(in the rows, 128 means zero)
One turn moves each row of this set onto another row. After a few examples, where does it send each row asked below?
k518: [151 136 126 159 112 139 118 108 157 125 113 142 124 144 113 129 153 135
 106 139]
k87: [159 134 129 139 123 150 104 153 145 122 138 155 129 139 114 135 132 137
 141 128]
k166: [150 116 118 125 140 102 151 129 142 101 162 141 118 145 142 115 144 137
 107 138]
k821: [162 143 129 143 126 146 117 156 143 125 141 155 132 133 113 135 128 138
 139 132]
k967: [154 121 118 122 140 105 150 128 138  97 157 140 113 147 138 114 142 147
 108 136]
k761: [178 106 115 119 140 116 158 134 140 134 156 138 126 157 112 112 142 126
 118 126]
k548: [135 100 137 136 113 126 117 134 163 128 127 160 131 165 113 148 113 134
 114 134]
k543: [158 134 135 130 129 112 160 111 131 124 169 122 125 153 122 116 148 120
 122 119]
k785: [156 138 131 126 122 113 161 107 130 123 169 124 123 156 115 111 146 123
 125 125]
k423: [155 116 114 113 116 125 151 123 133 113 180 157 125 153 126  98 133 133
 120 138]
k325: [160 140 128 141 125 141 110 152 146 127 140 160 131 133 110 146 135 136
 139 128]
k870: [137 156 125 131 115 139 116 117 157 118 141 166 132 151 136 146 136 152
 115 109]
k588: [134 103 131 140 113 128 110 127 164 126 125 162 129 154 115 154 123 130
 114 137]
k81: [145 132 153 133 115 137 142 122 161 138 134 189 150 138 118 131 132 122
 112 114]
k576: [135  98 133 121 126 112 161 117 141 127 153 155 103 156 137 107 143 130
 113 125]
k101: [146 139 124 158 118 142 124 104 155 136 122 142 127 141 106 139 152 134
 104 137]
k640: [150 133 119 123  93 134 124 118 139 125 119 166 125 122  95 129 127 131
 111 116]
k951: [145 140 133 162 123 142 129 107 156 133 124 138 126 143 113 132 150 139
  98 143]
k39: [157 131 130 122  92 134 121 120 142 127 112 161 128 131  92 120 133 122
 113 117]
k175: [155 131 131 127 120 105 159 107 133 124 174 127 128 158 118 114 145 119
 122 123]
k291: [147 137 146 134 115 139 140 118 163 142 140 186 152 138 112 141 135 120
 113 121]
k99: [141 116 138 129 142 113 158 130 133 133 175 152 134 175 110 115 150 133
 114 131]
k959: [171 108 111 117 138 109 156 130 143 133 154 132 118 160 116 114 146 124
 123 124]
k405: [142 135 124 159 119 142 127 103 153 125 118 138 134 142 111 131 147 133
  99 138]
k507: [143 155 135 132 117 140 116 117 159 116 140 159 137 154 142 142 136 148
 117 104]
k708: [174 105 121 116 141 110 158 135 144 133 151 137 117 158 112 115 141 124
 125 129]
k840: [155 134 122 118  94 133 125 123 136 123 117 153 122 128  95 123 122 133
 106 113]
k635: [135 102 133 122 123 111 162 108 145 127 153 149 101 158 134 108 142 127
 117 134]
k67: [139 165 127 128 115 142 118 120 154 113 137 163 142 157 132 137 140 143
 118 110]
k764: [148 118 120 127 133 104 150 124 133  96 160 137 118 145 138 113 138 144
 103 134]
k926: [130 100 139 142 117 130 111 131 159 126 124 157 134 159 109 147 123 127
 116 137]
k958: [131 158 131 129 115 137 125 115 155 118 139 157 132 159 138 141 130 150
 111 105]
k378: [152 114 120 107 115 123 155 124 131 111 176 161 125 153 121 100 124 133
 125 138]
k437: [136 101 129 125 122 108 161 116 140 130 156 153 102 152 133 103 146 123
 121 132]
k164: [156 138 126 139 124 140 111 157 147 117 132 168 138 141 115 135 131 135
 142 130]
k898: [140 108 136 147 118 123 112 131 167 123 119 161 137 164 117 148 128 131
 118 136]
k978: [155 133 118 126  98 137 128 120 138 126 115 164 132 127  95 118 129 132
 110 110]
k364: [144 119 132 119 143 104 152 135 135 126 175 154 132 173 111 115 150 135
 111 128]
k332: [146 131 152 131 118 143 148 123 162 145 138 183 148 138 114 131 129 115
 111 127]
k899: [155 107 115 109 114 129 152 124 130 113 174 153 121 154 128 102 124 131
 124 132]
k539: [141 138 150 128 109 143 137 114 163 132 133 186 151 143 117 129 136 113
 111 123]
k573: [145 122 136 124 145 108 158 129 141 125 175 155 136 176 113 118 147 138
 111 134]

k507 moves to k87
k899 moves to k99
k548 moves to k951
And these:
k101 moves to k640
k539 moves to k67
k959 moves to k437
k378 moves to k573

One turn moves each row of this set onto another row. After a few examples, where does it send each row asked below?
k201: [134 129 103 106 124 121 101  85 131 179 165 117 157 127 121 137 114 114]
k991: [124 131 107  90 140 115 115 102 109 150 157  92 149 133 115 110 118 122]
k632: [119 140  97 117 131  97 106 102 114 141 131 100 155 111 178 137 119 119]
k272: [147 136 111 124 130 114 106 117 119 141 171 101 158  88 142 143 134 116]
k648: [131 149 115 124 133 120 123 102 122 112 185 105 158  99 146 153 126 142]
k281: [138 128 102 125 136 118 124 111 118 122 185  99 167  96 143 152 125 119]
k107: [123 126 117 123 132 121 130 113 120 148 176  99 151  91 152 161 119 133]
k266: [137 146  99 107 129 122 129 105 114 121 173 101 154 150 129 103 116 122]
k55: [136 155 104 117 123 124 125 110 114 134 173 100 155 154 145 106 111 143]
k355: [115 153 134  95 146 110 123  88 122 152 166 131 180 148 144 142 127 115]
k923: [123 128  99  83 132 114 124 101 117 159 150 100 130 131 121 122 123 133]
k218: [111 147 123 103 137  96 126 110 122 177 164 139 165 135 156 130 131 114]
k942: [115 151 111 114 134 101 109  93 119 116 135 106 146 113 169 128 125 114]
k583: [108 123  94 115 141 101 119 103 116 129 139  98 159 113 171 144 117 112]
k408: [111 140 105 118 134 110 123  94 123 111 138 103 154 126 176 148 120 123]
k318: [103 143 122 116 124 130 126  83 136 159 179 124 144 137 136 143 104 144]
k474: [123 144 115 107 116 124 112  86 143 170 162 131 132 131 129 139 123 129]
k748: [111 131  93 126 122 122 135  95 131 159 195 127 153 135 143 133  99 130]
k674: [134 144  92 114 115 123 137 115 121 148 168 104 142 153 154 118 113 148]
k771: [130 157 117 100 134 102 119 102 133 152 160 143 170 149 149 135 146 113]
k909: [141 142 105 124 121 113 122 106 113 154 178 104 149  87 160 149 114 131]
k565: [111 152 100  96 138  96 141  97 129 147 173 148 164 143 154 143 135 129]
k178: [126 134 120 107 133 123 128  95 126 128 169 105 139  92 139 165 130 130]
k204: [121 153 103 111 129 102 111  85 119 123 131 104 147 116 177 141 120 126]
k62: [120 138  94 111 136 117 110  91 142 128 183 128 162 138 110 133 128 127]
k119: [122 149  94 136 118 109 112 110 133 160 190 131 157 132 141 113 113 132]
k918: [117 120 107 115 139 121 101 103 137 157 173 113 172 137 112 138 124 122]
k809: [138 152  97  99 136  99 122  92 118 160 171 135 186 144 154 137 126 111]
k981: [112 148 110 107 145  97 125 109 123 158 175 132 189 148 155 141 129 133]
k754: [114 131 103 126 136 109 119 104 115 124 144  95 167 123 179 140 112 111]
k345: [142 158 109 124 119 114 120 103 123 130 177 113 140  91 157 145 129 140]
k990: [115 134 106  92 128 119 128 105 119 163 150  97 134 139 136 130 116 155]
k561: [144 150 123 109 130 117 106  93 118 136 165 102 146  87 137 149 131 125]
k249: [116 134 113  93 141 106 141  94 122 161 170 138 169 141 149 142 126  98]
k563: [128 163  98 120 127 110 101  85 130 140 188 129 163 132 123 115 115 136]
k116: [126 142 100 122 130 101 110  99 114 130 139 103 157 113 178 126 116 103]
k453: [126 138  93 100 121 123 138  99 114 159 162  98 141 147 149 131 103 153]
k457: [125 133 108 103 138 118 119 118 118 132 165  98 152 143 118 102 127 119]
k209: [115 164 115  92 138  94 128  82 115 165 171 140 167 132 155 134 120 126]
k219: [102 138 108 109 144 103 118  90 117 112 140 100 155 115 165 141 118 118]

k991 moves to k457
k345 moves to k909
k748 moves to k318
And these:
k408 moves to k204
k209 moves to k218

